In the rows, 128 means zero.
Each path below is one point turned by a fixed rotation once a step. After each direction that follows a path, write how fast that rotation turns it, in degrees a step (0 if it stays still).
Each turn is a multiple of 5 degrees from 10 to 175, or 0.
Each row of a path follows its step; steps can be skipped.
Rotation 1:
step 0: [141 130 143 123 123 121 116 117 134 132 112 134 127 121 129 120 138 120
 120 137 124 128 140 121 140 126 133 135 129 136 126 137 120 128 138 136
 125 118 122 123 127 121]
step 1: [136 139 131 140 121 137 133 146 128 128 133 121 120 120 127 140 119 130
 128 140 135 132 139 115 119 135 129 134 132 137 142 134 124 120 138 126
 133 136 122 121 124 130]
step 2: [115 130 139 131 142 139 136 131 122 129 112 133 117 143 131 135 132 122
 135 129 123 125 135 123 128 138 115 127 117 124 132 122 138 144 126 125
 124 138 124 123 118 121]
step 7: [139 129 121 108 111 131 131 140 120 138 115 132 126 131 117 128 128 123
 132 126 121 135 137 126 130 128 137 136 120 132 126 125 138 140 131 132
 118 128 121 115 138 131]
step 8: [133 134 147 120 137 130 116 122 125 126 131 128 120 125 118 130 136 113
 116 133 125 127 138 110 132 132 128 135 126 135 137 129 116 117 136 124
 120 123 134 122 126 128]
step 9: [123 127 148 143 121 128 144 136 129 129 126 118 128 123 135 130 119 133
 136 131 134 122 130 108 130 136 120 135 134 133 132 126 133 123 133 122
 140 131 116 118 128 127]
step 10: [123 130 126 125 129 132 128 132 134 127 114 139 119 131 129 136 131 128
 121 135 118 123 141 126 129 137 128 128 134 124 122 126 139 153 119 141
 125 138 112 122 118 125]
step 16: [130 124 143 122 126 115 118 129 128 121 122 123 129 126 113 130 128 112
 116 126 131 111 125 108 135 131 126 122 131 129 132 127 113 134 132 125
 134 125 123 116 123 127]
step 17: [126 134 136 131 110 129 135 127 128 130 118 121 121 130 145 123 123 141
 124 136 132 136 146 113 126 132 126 131 136 129 115 133 126 123 134 130
 130 132 115 116 128 128]
Directions:
[130 129 130 132 124 128 126 130 130 128 133 125 128 128 122 130 129 126
 127 126 128 129 129 128 127 131 125 125 129 126 133 127 124 127 123 131
 130 128 128 133 128 130] | 145
[128 131 123 126 128 125 130 126 131 134 126 130 128 130 127 130 130 123
 128 127 123 129 125 130 127 132 128 127 127 128 128 125 126 129 129 124
 126 122 127 127 131 132] | 90
[129 126 127 128 122 130 137 126 126 126 130 126 129 125 127 126 129 129
 129 128 129 131 129 128 125 126 124 123 127 127 129 124 129 129 133 127
 128 128 129 125 126 129] | 140
[129 125 127 124 128 126 125 128 125 125 128 127 127 127 125 128 126 128
 127 132 126 134 125 129 134 126 122 125 128 131 130 130 131 128 126 125
 127 125 127 128 130 127] | 90
[136 128 129 125 131 132 127 125 129 125 129 129 130 127 127 129 128 126
 128 131 127 132 128 132 128 130 133 130 129 131 129 125 129 127 133 134
 130 127 129 130 130 129] | 100
Rotation 2:
step 3: [137 122 142 128 140 109 127 138 132 130 114 126 132 117 124 123 132 128
 122 123 133 134 119 143 130 141 136 122 138 140 129 122 130 129 129 133
 132 121 115 132 134 147]
step 4: [125 135 128 131 136 129 116 135 133 139 123 132 128 117 125 128 117 132
 125 122 126 132 132 142 124 127 122 149 137 149 145 129 142 120 127 133
 122 131 110 127 126 127]
step 6: [124 128 145 128 126 134 134 132 136 112 137 131 123 126 124 122 146 121
 130 137 130 114 123 146 123 133 130 128 138 127 143 132 130 124 115 143
 120 121 112 130 124 122]
step 7: [137 129 143 129 133 114 124 139 135 121 119 125 123 126 118 130 125 128
 133 129 131 124 115 143 123 144 130 144 138 113 115 128 141 132 127 125
 128 124 116 117 128 129]
step 8: [112 135 134 130 121 117 116 128 140 117 122 123 125 130 125 117 115 138
 124 137 123 135 136 138 135 135 120 148 128 134 133 137 138 127 116 123
 130 139 121 125 125 114]
step 9: [127 137 127 126 123 112 117 130 140 115 114 136 127 120 139 118 125 132
 138 147 134 122 128 121 124 140 132 127 125 127 132 127 128 126 107 124
 121 112 136 137 128 129]
step 11: [144 133 133 135 140 115 122 134 140 131 108 134 131 132 138 139 129 121
 127 137 134 135 129 132 124 127 130 149 132 127 132 139 135 134 129 133
 131 128 124 109 133 141]
step 12: [131 130 131 127 125 123 120 131 143 118 113 133 138 126 124 113 122 135
 121 124 137 132 141 138 141 122 116 130 117 133 151 133 134 133 127 140
 134 130 125 122 140 124]
step 15: [125 142 135 142 129 112 121 139 130 109 122 142 130 132 128 136 132 131
 126 132 121 147 118 134 117 130 121 138 134 128 136 129 124 132 130 132
 130 140 112 126 127 135]
Directions:
[129 125 130 129 129 130 130 129 131 125 129 128 128 127 131 133 135 129
 133 131 127 127 128 129 126 123 124 126 130 126 128 129 126 134 129 128
 130 130 126 124 127 130] | 80
[128 127 127 124 126 129 127 126 128 127 127 126 127 126 127 129 131 135
 128 132 128 126 126 131 128 127 130 129 132 126 127 132 134 122 125 127
 131 126 131 126 125 127] | 25
[129 124 131 132 132 129 133 130 128 132 127 124 125 128 130 129 129 126
 125 128 131 126 122 130 129 130 128 130 129 126 128 132 127 126 130 123
 128 125 126 133 127 129] | 100
[125 129 130 128 126 127 129 129 128 127 125 125 130 137 124 127 128 128
 132 128 126 126 127 131 125 129 125 125 126 124 125 128 132 127 129 127
 127 131 127 132 131 126] | 55
[130 123 127 131 130 126 125 126 130 130 127 125 131 130 130 127 128 126
 129 135 125 127 128 124 131 127 127 128 124 129 129 127 130 125 130 130
 130 126 131 125 133 129] | 35
Rotation 3:
step 2: [118 135 126 119 134 112 118 120 129 119 126 134 113 122 122 129 124 126
 131 133 122 131 136 119 120 143 121 132 123 123 126 124 116 130 129 134
 145 119 135 137 121 130]
step 4: [116 120 129 124 133 109 127 125 137 137 123 128 129 131 124 113 128 126
 121 123 115 130 123 129 131 137 112 132 117 122 122 124 129 131 122 117
 143 135 135 136 126 128]
step 6: [125 132 117 138 134 123 129 143 126 137 138 122 121 133 133 132 120 147
 121 128 126 133 129 125 130 140 119 126 123 123 118 131 133 137 134 115
 143 136 135 138 128 122]
step 9: [120 129 133 127 124 128 130 133 132 118 134 120 116 132 121 131 138 116
 114 133 133 132 137 117 133 142 115 133 123 131 120 124 118 126 123 141
 126 135 121 143 135 136]
step 10: [113 129 117 119 135 120 134 114 122 127 123 133 122 129 118 122 120 133
 114 133 124 145 131 128 125 127 126 127 135 120 113 142 124 114 129 127
 132 124 137 130 129 129]
step 11: [132 131 126 115 137 123 116 126 132 129 122 131 125 129 134 132 134 134
 127 118 126 135 139 123 130 150 115 136 113 132 122 132 119 128 113 132
 128 126 123 136 120 135]
step 14: [127 133 133 140 141 120 129 128 131 140 136 126 110 141 121 109 121 130
 123 127 125 134 116 137 136 141 120 130 134 121 124 122 124 132 132 128
 133 127 116 129 121 127]
step 15: [137 140 123 136 133 134 128 127 122 111 140 121 125 137 127 135 128 133
 124 131 123 123 123 121 134 141 116 134 122 130 122 137 124 114 129 118
 140 129 139 140 138 121]
step 17: [122 136 126 122 128 129 127 126 117 120 129 123 123 124 124 120 130 119
 124 128 145 144 125 137 135 137 123 132 112 134 129 133 117 114 127 123
 133 125 141 146 128 132]
Directions:
[130 129 129 128 125 127 126 124 124 128 126 132 123 128 128 125 125 130
 132 125 133 129 126 128 131 133 130 130 127 131 131 127 125 130 129 127
 128 123 127 126 124 130] | 120
[128 127 123 131 123 130 129 126 125 130 130 129 131 129 124 130 126 131
 131 127 128 130 127 133 129 126 131 129 124 126 125 130 132 123 129 127
 130 131 132 131 125 130] | 160
[129 129 128 132 134 131 130 132 123 125 131 129 124 126 125 129 127 127
 130 126 132 126 125 129 127 128 127 130 128 126 129 129 130 129 133 127
 127 131 126 128 134 131] | 45
[129 130 128 128 136 131 129 129 130 130 125 130 130 126 127 123 130 126
 131 124 125 127 127 132 131 128 124 128 128 129 131 129 128 122 125 129
 126 127 130 129 124 127] | 110
[132 129 127 127 130 131 130 128 130 129 124 128 126 126 131 133 128 134
 125 125 130 127 129 127 135 127 128 128 128 127 124 128 131 129 126 128
 127 129 132 122 130 129] | 145
Rotation 4:
step 0: [126 123 133 133 133 134 134 130 132 139 129 131 123 142 126 138 131 135
 123 131 125 123 142 112 121 126 124 125 133 127 143 121 122 132 120 137
 116 135 123 106 128 140]
step 5: [134 136 138 134 130 125 124 128 134 122 111 126 126 115 120 124 141 137
 133 121 131 120 124 133 117 117 125 125 127 141 129 128 136 142 138 136
 126 124 125 144 141 131]
step 7: [124 120 119 142 120 142 124 128 123 124 127 136 117 120 128 119 114 132
 116 128 128 129 131 128 128 136 119 139 130 125 123 135 122 127 127 108
 132 130 141 113 123 125]
step 9: [133 126 129 127 140 135 145 128 130 133 140 124 130 122 137 133 120 122
 141 144 115 122 132 126 123 129 141 123 132 124 136 135 142 123 132 143
 118 120 119 131 124 120]
step 10: [120 115 121 138 144 136 114 134 141 120 129 136 136 132 119 130 123 124
 129 139 132 133 127 131 131 131 121 137 127 114 127 133 118 124 114 140
 135 130 118 128 133 124]
step 11: [122 129 126 131 119 121 105 133 133 147 126 130 129 144 135 134 130 113
 127 119 130 130 129 136 123 136 119 128 125 141 125 126 124 132 138 136
 135 128 135 137 130 135]
step 14: [141 109 125 117 130 124 128 119 135 136 124 134 118 133 118 129 133 126
 115 106 128 125 118 126 126 128 126 123 127 132 119 138 139 119 123 123
 127 130 132 134 141 134]
step 15: [128 135 125 114 124 117 135 141 148 123 121 130 132 127 135 131 128 141
 131 122 124 135 124 136 134 115 132 124 134 131 143 137 132 119 135 118
 119 123 128 130 118 131]
step 16: [134 133 143 133 129 134 137 130 120 122 122 127 124 134 112 127 125 136
 130 134 125 140 150 136 123 121 119 137 141 122 138 121 119 122 132 134
 127 133 131 116 122 129]
Directions:
[127 130 126 131 128 128 128 125 127 129 125 136 127 131 129 131 125 128
 122 127 132 128 124 126 128 132 125 130 127 128 130 127 130 125 128 126
 129 133 126 130 132 127] | 110
[128 128 129 129 125 131 128 126 125 129 128 127 129 130 130 120 129 126
 130 128 127 129 129 130 131 134 124 125 131 131 127 123 125 130 130 123
 130 130 126 126 126 127] | 70
[130 126 132 132 124 130 125 126 131 131 127 128 126 129 133 128 131 126
 124 124 131 131 128 131 127 127 132 129 128 128 125 133 127 131 124 127
 130 125 125 126 130 128] | 110
[128 134 130 127 130 131 131 129 127 122 127 128 128 133 131 126 126 125
 129 128 129 129 130 125 125 126 132 127 133 124 129 130 129 128 131 130
 130 129 124 124 130 126] | 110
Rotation 5:
step 3: [142 135 120 124 117 112 130 119 126 136 120 125 125 134 138 147 129 127
 129 141 134 128 123 133 120 123 141 130 127 138 117 127 132 129 125 135
 121 124 146 116 129 124]
step 5: [117 127 126 112 140 127 127 112 135 131 131 137 127 128 116 142 130 125
 135 126 128 131 122 136 117 135 118 128 123 131 126 126 136 124 144 141
 130 109 125 124 130 115]
step 7: [141 126 134 113 138 126 142 119 139 130 130 131 129 131 111 125 139 139
 131 130 119 117 126 133 119 121 130 128 137 138 134 128 133 115 126 119
 136 132 138 139 128 140]
step 8: [134 126 121 122 129 137 128 128 144 136 125 130 128 140 139 127 124 129
 137 124 131 128 130 138 121 122 114 122 131 128 139 124 124 131 150 130
 125 128 132 117 102 131]
step 11: [113 118 127 130 124 127 125 124 137 144 125 126 126 125 126 125 127 128
 132 115 135 141 121 128 111 123 127 117 120 140 121 138 144 132 121 130
 133 124 131 128 110 141]
step 13: [126 131 127 121 112 135 132 124 137 131 117 128 134 140 128 121 130 137
 127 115 124 130 124 109 124 132 123 123 141 139 116 134 116 110 127 123
 133 113 136 125 132 123]
step 14: [117 126 122 128 116 130 141 119 136 123 144 135 117 128 131 135 120 121
 120 132 135 128 137 124 121 126 136 130 124 133 130 136 140 109 147 128
 121 119 134 126 123 138]
step 15: [136 117 113 125 122 124 120 135 139 136 131 145 121 140 120 129 122 116
 136 132 123 128 122 136 139 136 118 130 136 124 115 143 125 123 125 123
 118 127 130 140 132 133]
step 17: [133 119 117 133 127 147 129 127 126 137 123 120 130 138 116 127 108 129
 139 136 129 139 126 126 119 126 146 133 123 127 125 121 124 123 144 131
 126 127 132 139 118 138]
Directions:
[128 126 130 127 127 128 124 130 131 128 132 127 128 128 126 132 134 128
 130 127 130 131 128 128 130 129 124 131 126 128 130 134 126 134 131 130
 123 127 128 129 127 126] | 110
[128 124 131 128 127 128 126 130 128 124 132 126 125 131 126 128 121 128
 125 130 127 130 124 130 129 129 135 127 128 127 124 128 125 130 129 127
 126 126 131 127 131 125] | 20
[127 126 130 131 124 131 128 134 126 128 123 128 127 128 126 127 125 129
 134 126 128 127 128 127 128 125 122 123 127 128 125 131 126 129 126 123
 129 127 129 130 127 127] | 160
[129 133 131 126 129 128 130 132 125 125 130 127 128 126 134 128 128 127
 126 130 126 125 128 130 131 124 127 126 124 129 126 130 132 129 135 127
 128 125 130 129 128 128] | 170
[129 124 128 127 132 133 130 127 127 132 128 130 126 124 124 130 129 126
 128 136 126 128 126 124 129 125 127 129 129 129 129 125 128 128 131 124
 127 127 127 131 132 126] | 145
[126 127 130 131 125 129 129 124 130 131 125 132 132 124 128 131 126 129
 128 127 132 129 129 130 129 127 131 126 124 123 127 124 130 129 131 127
 124 125 128 126 124 130] | 125
